[[-19.215 -16.067  14.350  -6.542  14.975  -6.743  -6.739   5.446  -6.452
    1.982  -0.547 -11.537   0.613   2.123 -26.381]
 [  9.292  22.373   9.230  -3.229   8.432  13.051  10.249   1.196  15.373
   -0.776  12.671   3.496  -3.718  -3.925   2.709]
 [ -3.120   6.686   2.714  13.787 -12.217  -6.156 -15.692  -4.210   2.667
   -5.412   8.795  -5.591  -6.332  15.837  -2.789]
 [  2.081   6.005  -8.309  -5.710  10.559   7.413  -0.239   0.975  -6.163
   -4.993   1.124   5.795   4.648  -3.544   7.287]
 [  2.400   5.926  -8.584  -7.130  11.870   8.068   0.572   1.374  -6.237
   -5.111   1.183   6.520   5.340  -4.855   7.909]
 [  0.781   6.225  -5.758  -1.924   5.902   4.077  -3.063   0.078  -4.205
   -4.918   2.593   3.760   2.117   0.116   5.145]] --> 5.145

[[-26.743 -16.769  10.792  11.492  13.537  13.809  11.993]
 [-26.995 -26.758 -26.500 -27.478 -19.335  11.628  12.956]
 [-27.159 -26.687 -25.942   3.134  14.490  15.774  12.780]
 [-26.372 -25.825  12.813  11.529  12.503  12.157  10.878]
 [-26.538 -27.830 -25.906 -26.632 -26.940 -27.371   6.617]
 [-26.589 -26.355 -26.920  10.916  14.176  10.417  13.152]
 [-26.674 -26.394  12.934  12.923  12.197  14.145  12.151]
 [-27.342 -27.684 -26.838 -26.010  16.035  13.692  12.952]
 [-26.490 -27.300 -26.827 -27.018 -26.532  12.089  12.753]
 [-26.528 -27.124 -26.131 -26.018 -27.071 -26.976  10.742]] --> 10.742

[[ 0.06 -0.14  0.13  0.15  0.08  0.17  0.11  0.14  0.06  0.08  0.12  0.00]
 [ 0.10  0.21 -0.01 -0.03  0.16  0.16  0.02  0.12 -0.02  0.01  0.14  0.17]
 [ 0.06 -0.02  0.07  0.09  0.11  0.15  0.09  0.12  0.06  0.06  0.14  0.06]
 [ 0.09  0.23  0.00 -0.13  0.18  0.21  0.00  0.11 -0.09 -0.06  0.14  0.17]
 [ 0.04 -0.16  0.20  0.20  0.04  0.10  0.17  0.09  0.16  0.13  0.09 -0.03]
 [ 0.10  0.18  0.09 -0.10  0.14  0.23  0.03  0.11 -0.09 -0.04  0.08  0.13]
 [ 0.15  0.05  0.20  0.24  0.04  0.06  0.14  0.11  0.16  0.19  0.01  0.05]
 [ 0.11  0.01  0.21  0.29  0.02 -0.03  0.20  0.07  0.29  0.25  0.04  0.03]
 [ 0.09  0.14  0.02 -0.11  0.17  0.27 -0.01  0.15 -0.14 -0.07  0.13
   0.14]] --> 0.14

[[-0.626 -2.269 -0.660 -0.291  0.070 -0.169  0.093  0.102 -0.247 -0.715]
 [-0.504 -2.349 -1.141 -0.569 -0.744 -0.357 -0.035  0.132 -0.025  0.354]
 [-0.092  2.122  0.370 -0.214 -0.306 -0.509 -0.864 -0.921 -0.661 -0.861]
 [-0.580 -2.666 -1.122 -0.529 -0.514 -0.245  0.047  0.167 -0.038  0.242]
 [-0.498  0.021  0.213 -0.147  0.193 -0.186 -0.076 -0.496 -0.613 -1.064]
 [-0.073  1.308 -0.239 -0.466 -0.859 -0.583 -0.875 -0.763 -0.373  0.138]
 [-0.299 -1.488 -1.016 -0.582 -0.908 -0.533 -0.421 -0.023 -0.068  0.387]
 [-0.167 -0.246 -0.826 -0.557 -0.934 -0.571 -0.740 -0.289 -0.151  0.340]
 [-0.170  1.994  0.426 -0.164 -0.054 -0.367 -0.773 -0.901 -0.692 -1.006]
 [-0.379  1.098  0.369 -0.140  0.145 -0.219 -0.335 -0.780 -0.673 -1.084]
 [-0.054  1.908  0.098 -0.365 -0.704 -0.572 -0.898 -0.873 -0.534 -0.281]] --> -0.281

[[ 1.11 -0.13 -0.66 -0.16 -0.37 -0.18  0.44  1.60 -0.69  1.58  0.20]
 [ 0.89  0.01 -0.03 -0.58  0.48 -0.17  0.96  1.69  0.04  1.46  0.56]
 [-0.26 -0.49  0.56 -0.70  1.25 -0.39  0.86  0.36  1.10 -0.21 -0.33]
 [ 1.93 -0.83  1.09  0.78  0.13 -0.62  1.79  1.33  1.12  1.12  1.53]
 [ 0.81  0.81 -0.30 -0.76  1.67  1.98 -1.67  0.01  1.90 -0.70 -1.01]] --> -1.01
---
array([3077, 2129, 9040, 3887, 5690, 3809, 4625]) | 3077
array([124, 311, 133, 577, 761]) | 124
array([63, 97, 78, 53,  5, 22]) | 63
array([-30,   4, -12,  28, -29, -39]) | -30
array([6, 4, 3, 2, 2, 7]) | 6
array([ 626,  335,  530, -565]) | 626
---
Input: 6180  4935  1359  9345  9428
Output: 1359

Input:
20  53  48  92  53  40
65  73  45  62  65  99
65  79  57  56  62  97
Output: 48

Input:  918  -292  -581   440   311
Output: -581

Input:
 806  -163   948   890
-363   179  -613  -750
Output: 948

Input:
 323  -617   829   130
 688   949  -582   629
 311  -223   431   -30
Output: 829

Input:
3831  9849  5094  5702  1772
5887  7237  6565  6848  8763
5735  7330  6212  6225  8919
Output: 5094

Input: 2975  7804  2283  6447  4296
Output: 2283
---
 -6   10   -5  -29   30   75   53
  3   -3  -10    5   -3  -13  -56
  0   -2  -11  -35   30   52   59
ans = 53

-39   -3   22   15   28  -27  -38
  6  -64  -84   35  -17   58   76
ans = -38

 -78    64  -102    22
  55    23    30    11
ans = 22

 87  -74   21   44  -39   52   95 ans = 95

 25  -63  -26  -80    8    3 ans = 3

-96   -3    0   -4 ans = -4

 -1    0  101  -25   46  -59    0
 96  -57  101  -98    0  -59    0
  2  -57   52  -19  -23  -59    0
ans = 0
---
[[ 37 105 198 155  63 159 157]
 [172 206 183 119  57  30 125]
 [224  38 168 108  61  27 107]]: 27

[[ 11 -14  10  17 -17 -34]
 [-21  -2   2  22  37  15]]: 37

[14 86 64 48  0 84]: 0

[[-732  517  172 -139  233 -181 -313]
 [ 460  116 -267 -653  348  486  -47]]: 486

[[604 298 273 275 287 214]
 [905 294 336 265 313 335]
 [602 346 291 248 324 199]]: 324

[50 26 71 43 28 80 16]: 80
---
[[  3  13  35   4 -90 -23  10]
 [ 24  94 -18  19 -37  -4  42]] -> 3, 42

[[26  0 85 81 10]
 [28  0 87 90 21]] -> 26, 21

[[ 47 -22   3 -75]
 [ 37  23  -1   1]
 [  4   3 106 -61]] -> 47, -61

[-60 102 -47  -8 -31 -72] -> -60, -72

[[  -5    4   10   -7  -11   -2   12]
 [ -84    8  -10 -102  -11    2   -5]
 [ -11   -2   25  -10   -8    1   20]] -> -5, 20

[ 13  28  -8 -58 -76 -42] -> 13, -42

[58 73 72 83 16  7 87] -> 58, 87

[[ -15   -5    8  -19  -66    1]
 [ -34  -10 -104  -33  -62   66]] -> -15, 66

[[ 18   0 -46 -12 -24 -61 -21]
 [ 76  74  20   8  73  17   0]] -> 18, 0
---
[ 11   4  34 -79] → 34
[ 17 -69  33 -87  24] → -87
[-21  17  -4  24  88 -14] → 88
[-84 -24 -27 -31] → -27
[-33 -87 -12 -40  65 -82] → 65
[ 53 -24  11  28 -27  96] → -27
[-106  -60  -90  -47   18] → -47
---
[ 6 95 41 34] out 41

[[-35 -51 -58   4 -59  15]
 [-11 -18   3 -86 -34 -39]] out -34

[[ -3 -99   8  57   7]
 [-12  20  77  47  -2]
 [-35  -4  77  57 -24]] out 57

[ 34  24  79 -21  29 -38] out 29

[-4 47 78 27 31 92] out 31

[  3 -56  93  60 -26  33] out -26

[[-49  38 107 -71]
 [ 15 -27   4 102]] out 4

[80 99 26 44] out 26

[-72 -44 -30 -47 -89   5   3] out 5
---
[ 36  52   8   6 105] Out: 105, 52

[[ 16  52  59  19  44]
 [ -9  31 -68 -48  73]
 [ 39  76  68  20  40]] Out: 76, 73

[-44 -67 -87   0 -86   7] Out: 7, 0

[ 10  95  10  85 -94 -57 -40] Out: 95, 85

[-84  22  38  20  31   1 -38] Out: 38, 31

[[-27  -8   8  31  21  78]
 [ -8 -16 -19  16  33  54]] Out: 78, 54

[-11  67  -9 -20 -15 103] Out: 103, 67

[ 98  -2  41 -69   4   2 -51] Out: 98, 41

[[ 15 -66 -11  73  65]
 [ 42 -20  33  29  -4]
 [-22  81  10 -95 -80]] Out: 81, 73
---
Input:
array([[ 555, -948, -827, -501],
       [-920,  -64, -438, -665],
       [-280, -861, -780, -672]])
Output: -672

Input:
array([[3, 5, 3, 5, 4, 3],
       [3, 7, 5, 4, 4, 4],
       [1, 2, 6, 5, 5, 6]])
Output: 6

Input:
array([[169, 128,  38, 115,  81],
       [151, 116,  92,  92, 195],
       [150,  60, 138,  43, 121]])
Output: 121

Input:
array([[50, 32, 36, 39, 37, 56],
       [67, 22, 23, 75, 25, 87],
       [18, 19, 22, 36, 20, 24]])
Output: 24

Input:
array([[2, 5, 8, 7],
       [4, 5, 5, 5],
       [4, 5, 5, 5]])
Output: 5

Input:
array([[7, 3, 5, 2, 6],
       [7, 8, 7, 7, 7],
       [7, 6, 6, 7, 7]])
Output: 7

Input:
array([[7918, 7704, 3528, 7782],
       [4932, 2502, 3891, 2255],
       [7644, 6071, 3574, 5764]])
Output: 5764

Input:
array([[1864, 5824, 1636, 2329, 3670],
       [7008, 5073, 8123, 6784, 7682],
       [7689, 9636, 1681, 8523, 9832]])
Output: 9832

Input:
array([[ -6,  -5,  16,  15,  -5,  16],
       [ 14,   8,  29,  26,   8,  38],
       [ -3, -11,   0, -36, -11,  -4]])
Output: -4

Input:
array([[-528, -520, -186,  804,  262, -456, -498],
       [-513, -461,  232,  807, -171, -500, -538],
       [-512, -516, -529, -520, -264,  748,  386]])
Output: 386
---
[ 15 -31 -88  -4  59  -2   0] -> -31
[ -6  79 -72  48 -74 -91 -65] -> 79
[82  9 44 98] -> 9
[ 46 -29 -77  32  29] -> -29
[ 69 -99 -43 -18  62  31] -> -99
[-70  77   6  58 -37] -> 77
[ 48 -27  82  78 -15  25 -21] -> -27
[-11 -45  91   5 -50  29] -> -45
[ 30 -92 -27   5 -41] -> -92
[ 47  41  37 -80] -> 41
